One turn or mirror swaps these rows in pairs. Which row does each one swap with?
The rows were stretched afterwards, more along some directions than others.
k_39: [ -7.4 -35.1  18.0  15.9 -12.1 -18.8  22.4   6.5 -32.7  14.3  -8.7 -27.9
   7.7  12.5   8.6   9.1 -14.1  31.8  -1.0]
k_847: [  3.7 -26.0  45.6  30.2 -12.4 -21.6   7.3 -20.5 -32.9  11.9  18.9 -37.6
  31.1  16.1  17.8 -15.5   2.0 -15.5  34.0]
k_569: [  7.4 -14.6  42.6  28.6 -17.2 -32.8   9.9 -31.5 -44.3  12.4  13.0 -50.7
  28.2   3.1   4.0  -6.6 -11.3 -23.0  40.4]
k_553: [  4.0   3.3  -4.5  -9.3 -26.4  -2.0  -5.5 -23.6  31.6   5.6  -5.9  -0.7
   5.3  13.5  -8.9 -11.4   7.7   9.9  -1.2]
k_185: [  4.9  -7.3 -24.7   1.9 -18.9  -5.3   9.2  -7.1  23.3  17.9 -15.0  -5.8
 -11.0  11.8 -16.3  -9.3 -27.5  11.1  -8.9]
k_80: [-10.0 -14.4  -9.4  16.1  -9.4 -10.5  -0.6 -17.3  -0.8  29.9   3.1 -30.1
  11.8  25.6  -3.5 -47.1 -23.6  -7.0 -19.6]
k_668: [ 20.4 -33.1  10.0  30.9  -7.4 -12.4 -21.6 -19.2  11.5  21.0 -10.7 -15.9
  -4.1  10.1   2.0   2.2  -4.2   0.1   4.9]
k_26: [ -0.5  -2.2   9.1  29.0   2.9 -14.1   8.4  -9.9  12.9  -9.0 -25.3   3.3
  -1.3   0.3   3.6  -3.3  -1.9 -27.7  11.9]
k_689: [ -2.1 -23.5  15.4   2.0 -27.7 -27.7  38.0 -17.2   2.5  -5.5 -23.1 -44.3
  33.9  34.3   8.0   2.3 -15.2   8.6  -6.9]
k_833: [  6.7 -13.0  16.5  22.9  -8.4  -6.6  -2.0 -15.8   7.0  10.4 -14.2  10.7
  14.9  11.4   6.9  20.1  -2.5  18.8  13.7]
k_150: [-18.5   8.9 -12.4 -13.8  -8.6  -4.5   6.7 -17.2  29.3  -1.3  -8.0 -21.4
  14.9  24.2   0.4 -19.8   4.9 -12.9  -6.0]
k_544: [  3.4 -15.6 -10.8   8.1  -4.9  -2.0  -9.6  -0.4 -14.2   8.8 -13.4 -21.8
   9.5  28.5   1.0  18.6 -17.3   5.2   3.5]
k_850: [-26.3  10.5  10.4  -6.1  -6.6 -20.3  28.3 -10.2  -7.9   9.4   1.4 -14.9
  37.3  16.0   5.1 -12.6 -15.9  -7.6  -2.0]
k_238: [ 14.8 -16.8  -4.3   2.4 -12.3  -3.0  -5.2 -13.4  11.3   2.0 -34.0 -15.6
  -3.2   9.0 -18.2   7.8   1.4  16.6   5.3]
k_304: [-20.3   8.4  13.7   2.2  -3.5 -15.7  24.9 -10.5  -2.5  11.0  -4.8  -3.0
  32.9  13.6   6.1  -7.1 -17.9  -1.3   8.3]
k_566: [ -8.8 -15.6  36.1  19.6   3.0 -24.6  -1.4 -11.4 -23.1  14.0  -7.3 -41.3
  20.9  13.1  11.1 -19.5   6.2 -35.5   9.8]
k_319: [ 10.9  -1.0  33.0  20.0  -4.6 -21.6  -0.3 -29.7 -18.8  -1.4   5.7 -40.9
  19.7   7.8  -2.3  -3.9   3.8 -39.2  29.0]
k_794: [ -6.5  -2.6  17.3  10.9   7.2 -19.2  10.8 -15.7 -11.0  -6.0   6.1  -7.0
  11.1  -1.3  17.6 -14.2  23.7 -21.3   9.6]
k_579: [ 14.0 -23.3  11.1   6.3  -8.7  -4.3   6.7 -15.2   5.0  -4.1 -12.9  -9.8
   7.8  19.1  -4.4  11.4   8.8   8.9  34.2]
k_688: [ -2.0 -17.7  30.5  36.5  -6.4 -10.4   1.2 -13.2 -27.4  16.4  17.7 -38.9
   5.5  26.0  -9.0  12.4  -0.5 -16.5  20.4]
k_768: [ -4.8 -21.2 -11.1  -0.2  -3.1  -7.6  11.0   7.4  13.8  17.5 -47.4  -2.3
   8.1  30.6 -12.7   7.8 -34.0  28.1 -30.9]
k_790: [ -6.4 -18.1  24.1  30.2   5.6  -5.5 -10.1 -17.0 -32.0   8.1  17.1 -28.1
   6.0  -0.3   9.0 -27.0  23.8  -4.4  17.1]
k_191: [  4.5   4.9 -11.1 -13.9  -4.1   1.2  -5.9  -4.6  21.8  25.8 -26.5  -2.3
  13.8  11.1   3.6 -26.5  -2.0 -15.3  -6.3]
k_332: [ 11.0 -13.7 -18.8   2.3 -15.4  -3.3   9.5  -1.8  14.6  19.4 -12.8 -11.2
 -11.0  10.2 -17.0  -4.9 -26.0  11.8  -1.9]
k_843: [  0.2 -28.2  -0.8  16.9  -9.9 -19.4   4.9  -5.4   6.1  32.7 -33.2  -6.9
   6.8  25.5  -3.0 -29.5 -35.7 -17.5   3.4]
k_181: [-29.7   5.6  17.9  -1.9   0.6 -18.0  21.9  -6.8  -6.4   6.7 -11.0 -17.1
  35.3  21.6  12.1 -17.5  -4.8 -14.1  -2.6]
k_951: [-26.3 -22.1  -7.6  -4.4 -29.0 -22.4  34.1   3.5  -7.2  18.5 -19.9 -38.4
  11.7  27.9  -8.9   3.0 -28.1   2.5 -14.5]
k_28: [ 12.7 -27.4   8.6  12.9 -45.3 -25.7   3.5 -33.5   6.8  33.2 -17.2 -34.4
  28.1  28.6  -0.4 -12.6 -27.1   9.2   5.2]
k_441: [  1.9 -33.2 -11.1  41.4  -0.7   5.1 -29.7 -25.2  -3.6  31.0 -10.5 -17.7
  12.5  21.9  -1.3 -11.5 -19.3   8.7  -0.6]
k_227: [  3.9 -10.4  44.8  22.0 -11.6 -33.5  11.4 -26.8 -47.8   6.2  19.5 -50.1
  30.8  -0.9   5.0  -4.1   1.4 -26.2  34.0]
k_605: [ -4.9  -6.0  -8.3   5.2   4.3  -0.4 -11.1 -12.5  11.3  34.1 -20.4 -11.1
   6.9  18.9   1.6 -18.9 -21.8 -11.2 -29.4]
k_669: [  3.2 -40.4  26.0  27.8 -20.2 -30.3  21.6 -15.9 -48.2  20.8   3.0 -50.8
  17.1   5.9   9.1   1.6 -16.5  24.4  14.1]
k_458: [ -6.9  -8.8 -22.8  11.3 -11.5  -9.3  15.6  -8.4  11.3  22.4 -12.2  -2.4
   1.4   9.8  -8.4  -7.6 -34.5  19.7  -9.0]
k_511: [-14.5 -33.1   0.4  11.2 -11.0 -13.4  21.0  15.5 -26.3  19.5 -13.4 -21.5
   2.2  14.2   4.4   3.9 -23.2  31.9  -1.8]
k_543: [ -7.2 -21.4  36.8  27.8   8.0 -24.6  -2.3  -9.3 -28.8  11.6  -2.3 -41.3
  15.7  12.5  15.8 -14.4  -1.5 -33.5   4.2]
k_155: [-20.1  -5.1  28.4   2.7 -17.2 -10.6  20.0 -11.9  -3.2  30.8   2.4 -31.8
  24.4  22.8   1.1 -27.9  14.5 -12.4   6.1]
k_557: [ 15.1  18.1  36.7  15.6   9.0  -6.3   5.7  -6.1  -5.6  -2.8  -9.9   8.3
   4.9  -4.8  -9.1   3.6  -1.1 -41.2  24.8]
k_475: [-10.1  -0.4  -1.1  16.9 -14.4  -8.2  -1.4 -19.2  14.4  20.4   2.4  -4.2
  15.7  15.3   4.2 -40.8 -12.2 -27.3  19.0]
k_717: [-15.0   7.2  -8.3 -10.7  -4.6  -5.4   7.2 -13.5  25.7  -0.6  -9.4 -21.7
  19.0  30.7  -5.0  -6.7  -0.3 -11.6  -7.3]
k_881: [ -5.3 -14.6   7.7   5.2  -7.7   0.0 -10.2 -22.2 -15.5   9.9  -2.7 -37.4
  11.1  12.9   6.8   2.2  15.9   8.6   3.5]
k_148: [  5.2 -25.7  -2.6  11.3 -15.7   2.9 -15.6 -36.0  14.5  40.1 -15.3 -26.7
  30.2  14.0   4.8 -42.8   4.9   9.1  -2.2]
k_747: [ -0.1 -29.8  31.4  21.7 -14.0 -23.4  -1.8  -6.3 -24.2  20.8  -6.5 -19.7
  15.5  21.5   8.7  -1.3 -16.2   9.5  -8.3]
k_626: [-20.4   1.6  23.4 -10.0 -23.9 -15.9  35.1  -2.7 -22.3  -6.2 -10.8 -28.7
  33.3  30.2   0.7   6.3  -8.8   5.1  12.0]
k_359: [  4.6 -12.9  31.2  -2.5  -0.7 -10.5  31.3   0.6  -4.5  -1.9  -6.9 -18.5
  10.2   4.8  -5.3  30.6  12.4   0.1   5.4]
k_646: [-17.2 -30.3 -21.0  -6.3 -34.3 -14.3   6.1 -13.5  29.3  29.2 -22.6 -25.0
  19.8  38.3   6.7 -17.9 -19.1  31.7 -23.9]
k_473: [ -1.5 -24.9   9.2   9.0 -22.3 -37.7  17.8 -25.8 -23.1  11.9   5.9 -53.4
  24.9  28.9   9.6 -22.6 -16.7 -18.5  -8.5]

k_28 is swapped with k_833
k_319 is swapped with k_181
k_646 is swapped with k_668
k_441 is swapped with k_148
k_689 is swapped with k_26
k_473 is swapped with k_794
k_185 is swapped with k_39
k_626 is swapped with k_557

